Each row is where one point has got to under a steady rotation. How many ticks took it there?
The counts run from 0 to 837.
[  1  20 -13   9   0 -13   3   7 -13  -1  -8  -9  -8   9   7  -3   9  -4
   9   5 -12  15  -6 -22  -8 -22  -1   3  16 -11  21  -8  -6   7   6   1
   2   6  -6  -6  -6 -14  -5   1   1 -20  11 -23   3  -7   9   5]  836
[ -1   8 -23 -10  -2   0  17  -7 -13  -5  15   3   9  -1  -5  20   1  -4
  21  -6  -1  -2  12   8  -9  -1   2  10   3   2  -6  -1  14 -12  10  -6
  -6 -17   1   0   9  -5 -24  -6  -4   9 -14   2  13 -13   0 -11]  522
[-13  -2   1   3 -12  -6   7   4  12 -12  -7  -8   1  13 -17  -3  -2  -3
 -10  10   5   2 -18   1   2  -1  -9 -12  11  -5   0   0 -12   5 -20 -11
   4 -10  -8   1 -12  18  20   7 -13 -18  15 -11 -12   1   7  18]  283
[-22 -11  -8   1 -10  -8  -7   3  17   4   1  -2   9  15 -26 -11   3  -1
   6   7   5   4 -25  -9   9   5   1 -15   3  -6  -5 -11  -9   4 -11 -12
   1   9 -15  -6  -7  15   7  -8  -2  -2  11  -5 -17   0   4  22]  282
[-11  -5  -7   8 -14  -8  14  -6  -7 -30 -14   1   2  10 -13  14   4  -6
  -1   1   9   7  -8  14   0   1  -2  -2   9  -4 -14  18  -7 -19   5  -7
  -4 -27   8  10  -7   5   0   5 -12   1   9  -8   5  -6  14  16]  106
[ 21 -14 -12   2  -5  -3   0  -3   4  17   1  -4 -14   0 -15  -3  17   5
   0   3   0   1  11  -7   2   1   0  12  -6  -1 -11  16  10  -4  12   3
  11  12  -9 -16  20  -9  -9  13  -6  17 -12  -1   0  -2 -22  -4]  385
[  4   9 -10   6  -6  -7 -15   2 -28 -17   2 -12   4  23  -3 -12  -6  -2
  -7 -11 -10  15  11   1   9 -10  -2  18   6  10  15   9   7  -1   1  -7
   0 -10   7  -1  -1   5 -16  -2  19  -2 -13  -5   4  15   5   9]  179
[ 12   5  15   7  -6   5  -7  -4   7 -31   3  -4  14   5  -6  -3  -2  -7
   9  -6  -1  12   1   8   3  -2  -7 -23   4   9  -8   7  25   7  19   4
  -5 -15  15   3   8  11  -5  -6  -6   6  -1   9  15   1   2   2]  581
[ -1  19  -3  -5  11   9   7  10  25  -6   2   3  16 -20  -2   8   9 -15
   4  -2  -6  -2 -22   2   0   5 -10  -9  10  13   4 -18   0  10   1   9
 -12  -1  -3   2  -2 -13  12  -6 -15  -7  16  -1   6  -6  17 -10]  349
[  0  11  -7  -3   3 -11 -12  11   2  -6   7  -1   5  17  -2 -18  -1  -1
   3  -7 -12  22  -3 -13  12  -8  -3   5   9  -1   7  -5  13  13  13   3
   9  28   5  12   7   8   6 -14  17  -3 -10  -2 -18   6  -1  -5]  826
[  7  -5   1  17 -13  -1 -12   8   7   4 -28 -12  -4   6  10 -11 -10  10
   3  -2 -18   3   3 -15   9  14  -8   6   1   0  21   9  12  12  -2 -19
  12  -5  -7 -14  -2  14   4  -9  -2   0  14  -1  13   7   5  16]  50
[ 20  -5  -4  -5  -7  -5  10 -17 -17 -14   4  -6  -6  -2 -11  -8  25 -12
 -12  -1  11  14   4  -7 -21 -10   1   3   6   6   3   0   4  -5  13  14
  -9 -12   1 -11   3 -18   0  17 -10  -4  -2  -2   6  -8  14   0]  508
[  3 -11   6  12 -15  -7  15 -16   3   1   0 -18 -13  -4  -8   3   5   0
 -15   8   1  -6  -2 -19  -3 -15   5   8  -2   0  21  14   1   4  -4   2
  19   3 -22  -2  17   5  -1   7  -8 -11  14  -7   3  -1  -3   9]  465
[ -1  -8  -9  10 -17 -11   8   4 -10  -8 -12   2  -1  20 -14  -4  -7   1
 -12  11   3   5  -8  -9 -11 -17   1  11   5 -21   5   2 -18  -8 -10  -8
  11   4  -8  16   5  15  17   1   2 -12  -2 -21 -22  -1  -6   5]  149
[ 11 -14  12 -12   0   0   4 -15   5  12  17 -13 -13   4 -21  -7  -8   7
 -10  -1   2  -2  14 -16  12 -14  -3 -10  -8   5   2  -7  12  19 -14   9
   5   2 -22  -5  17  13   1   1  -9  -2  -2   1   4   4 -13 -11]  470
[ 11  12 -10   0  -2  -5  -9  -3 -10  16  -1   4   8 -13   4 -15  19  10
  -9  -1   0  14 -12   1 -12   8   1  13   8  12   0   6  -3 -12  16   2
  -9  22   7 -13   4 -14  -7 -14   4  -9   2 -24  -1   4   0  -7]  424
[-13  -4  -8  14 -28   7 -19 -11 -13  -9 -11  10   8  -2  -2  11  -8  -3
  16  -3   3  -3 -12   9  10  10 -14  -2  13  -5   2  15   0 -12  -1 -14
   1 -10  14  12  -4  11   7  -8   8  -1  -5 -15  -2   7   9  14]  709
[ -1  -2  -3  -1  -3  -9  15   6  -4   4 -10   7  18  -4  14   3  -7  -3
   5   0   5   8  -1  -4 -24   2  15  13   5  -2  11 -14   6   0  19  -6
   0  10  -6  10   8   6  -3 -35 -12  -1  -4  -5  12 -14  12 -12]  409
[ 15 -12  13   9 -17   4  12 -21 -21 -18  -1   6   3  -1  -2   0   4  -4
  -8   5  15   5   3   7 -17  -4   2  -2   0   5   4   9  11  -9  12   6
  -4 -29   0  -6   8   0  -7  -4 -10  -7  -4 -10  14  -6   8   3]  245
[  9   4  -6  20 -17  13 -19  -1 -18  -3  -6   8  -5   7   8  -4   2  -1
   8   1  -4   6  -2  -3  13  -9 -13  18   3  -2  17  17   5  -7  -2  -6
   6   2   7  -2  -2  -7   0  -7  23  -8 -16 -24   1  10  -8   6]  644
[  1   7 -12 -11   4  -5 -13   6   0  13   7   5   5 -10  -3 -16  17  -7
  -1 -12  -1  11   1  -4   2   2   1  17   8   4   3   0   6   4  15  16
   7  35   3  -2  16 -13   1 -17  10  -5 -10  -8 -11   3  -3 -15]  825
[-17  -7  -8   6  -3  -5  -6  -1  15   0   4   5   8  12 -15 -12  14   2
   3   6  -1  11 -33 -17   7   1  -1 -12   0   0  -5  -6 -10   0  -6 -12
  -3  10 -14  -5 -11   8   5 -19  11   0  12 -11 -12   8   9  18]  351
[ -2  -8  -3  -8 -13 -10 -28  -7   2  11   4  -6   7   6  -5 -19 -12   5
   6 -15  -4  11 -13 -12  10  10  -3 -13   6   3   6 -17   7  21  -1 -10
  -6  15  -3  -1  -4  14   9  -9  12   2   1  -1 -13  20   9   7]  623
[ -1  -6  -1  -3  -3  17 -11  12   9  12   3   3  10  -2 -12  15 -23  -5
   3  -9 -12 -10  -7   6  21   0  -6   1  -3   7   9 -12   0  14 -23 -14
 -19 -11 -14   4  -8   0   0  -4  -5   0 -16  -7  14   5   5  -1]  61
[ 11  -4 -12   4 -15 -12  10   5   1  -6 -26   0   0  -6   7   2   7  -4
   6   5   5   4  -4   6 -17  12  -2  17  15 -13 -11   8  -2 -11  21  -1
  10   9  11   4   5 -11  12  14 -16   7   0  -9  -4 -10  -5   0]  300
[  6   1 -18  -8   2  -7   5   3  -8  12  19   9  16  13 -11 -12  16   3
   8   6   3  18 -19  -6 -15  -6  12   4  -2   2  -5 -16  -2  -8   5  -3
 -11  11 -14 -13   7  -4 -11 -12   9   0 -11 -13 -12  -5  -8   1]  14
[ -6   3  -2  -3 -20   1   9  -4 -11   3  12   3   0   1  -5  13  -7  -7
  19   5  19  -8   9  19  -5  -5  -8  -2  15 -13 -12   8   2 -14  -4   3
  14   0   9   5   9  10   0  -5 -14 -14  -8 -22  -6 -12 -15  -9]  630
[  2   8  -3 -13  -3 -13 -14   0  -5  -4   3 -16   3  17  -3 -23  -2   0
  15 -10  -2  21   5 -17   0   0  -4 -13  14  -2   4 -22  16  22   3  -4
   5   8   1  -8  -4  10   8  -6   7  -1   8   8  -4   4   5   2]  361
[  1   3  -5 -11  -7  -7  -1  -1 -15   2   7  -2  -2   0 -10   1   7   2
  -7  -6   9   5   6  23   4   8 -16   8  18   3 -13  23   2 -15   6   9
   1   0  20 -12   0  -6 -13   6 -13 -12  -8 -23  -4   0  -3  -4]  27
[ -2  -8 -13   6 -11 -11  17 -32   6  -5  -6  -4   5  -6  -2   5  15  14
  -5   5   0   8 -19 -11  -8   7   7  14  -6   8   2  15  14  -7  16 -11
   8   4 -13   8  14  11  -7 -15   3  12   8   0  -5   6   2  13]  533
[ 19   0   5   9  -5   6 -12   8  -3  12 -18  15   7  -9   0 -10   8  13
 -10   2   6   3  -5  12  -9  15 -14   3   7   2 -12  21 -11 -22  18   4
  -9   3  15  -8   0  -1   1  -5 -16  -8   1 -23   1  -4  -3  -7]  161
[  1   1  -9   4 -17 -17   0 -21 -14  -4   6 -21   1  17 -12  -5   5   3
   1   3   7  14 -15 -10  -4  -9   7   2  10  -7  -2   2  -3  -7 -11 -14
   7  10  -6   6  -3  14   3  -3   9  -5   4 -17 -12  18  -4  17]  287
[-11  -5  -2   0   0  -6   8 -10  -8   9  10   4 -12  -5 -17  -4   9  -7
 -19  -1   1  -5   5 -21   3 -18   3  16  -1   2  22   2  -8   1  -1  18
  11  12 -18   0  23  -6  -2  -9   2 -18  -3 -14  -4  -9   0 -16]  0
[  6  -5  -4  -5  -4 -11  17   1  -9  -1   6  -6  12  11   2 -11  -3  -7
   1   1   3  14   8  -7 -24  -6  21  13   0   0  15 -15  17   8  11  -1
  12  10 -16   0  13   7  -6 -25  -3   0 -11   8   6  -9   2  -4]  741
[ 14   0   5   9  -6   4 -11   2   0   5  -8   4   6 -11   0 -13  13   5
 -12  -5   4  11 -13  18  -4  20  -8   2   9  10 -13  15  -5 -16  10   0
 -14  10  13 -14 -14  -8   3 -13 -12 -10   5 -26   5   7   9   1]  92
[  4 -15  -7 -12   2  -4 -15   0   5   3   4   0  -5  -7 -25 -15  21  -8
  -7 -18   2  -3  19  -3  10  10  -3   6   0  13 -10   3   1  -2  13  17
   2   5   1 -14  24 -10  -8  -1  -2  12  -4  17   5  -4   1 -13]  182
[ 11   1   3  -4  -6   3  -5 -14  -4 -36   8 -10  12   3 -15  -7   7 -11
   3 -11   7   7   0   9  -2   5  -9 -20   9  12  -8   1  16   0  14   6
  -4 -23  14   0  12  12   0   4  -2   4   4  20   7   3   6  -1]  512
[ 22   7  -2   8   3   3 -12   9   8   1   1  -7  -6  -1  -4  -1  12 -17
  21  -5  -5   7   2 -25   2 -17  -1  -6   2  -5   2 -17   5  14   0   7
 -12   8 -10  -9  -1 -25   8   4   4  10  -2  -4  15   0  -5  -2]  237
[ -3  -5  -4  -7   5   6   3  27   0  -2  16   4   3  18 -30  -1  -3  -8
 -13   0  -7  -4  15  15  11 -15  -4  12   0   1  -5   4  -2  -3 -16   5
   9  -1  -5   1  16   8  -3   0  -5  -8 -22  -2 -15  -6 -18 -11]  743
[  1 -15 -11   9  -9 -11  -6   3   0  14 -23  -7 -22  10  -4  -8  13  10
  -4  -4  -2   4  18  -8   8  16  -5  29   6  -4  -4  22  -5  -6  -7  -9
  20  11  -5 -14  -7  -3  -1  -9   1   8   3 -10   4  -3  -3   5]  450
[ 10  14  -7   3  -3 -13  -4  10  -8  -8   3  -5  -2  18   9  -2  -4 -10
  23  -1  -6  16   6 -19  -3 -21  -3   1  15 -18   7 -10  13  14  12   6
  16  19   1  13   7  -1   7  -4   9  -3  -8 -10  -4  -5 -10  -7]  564
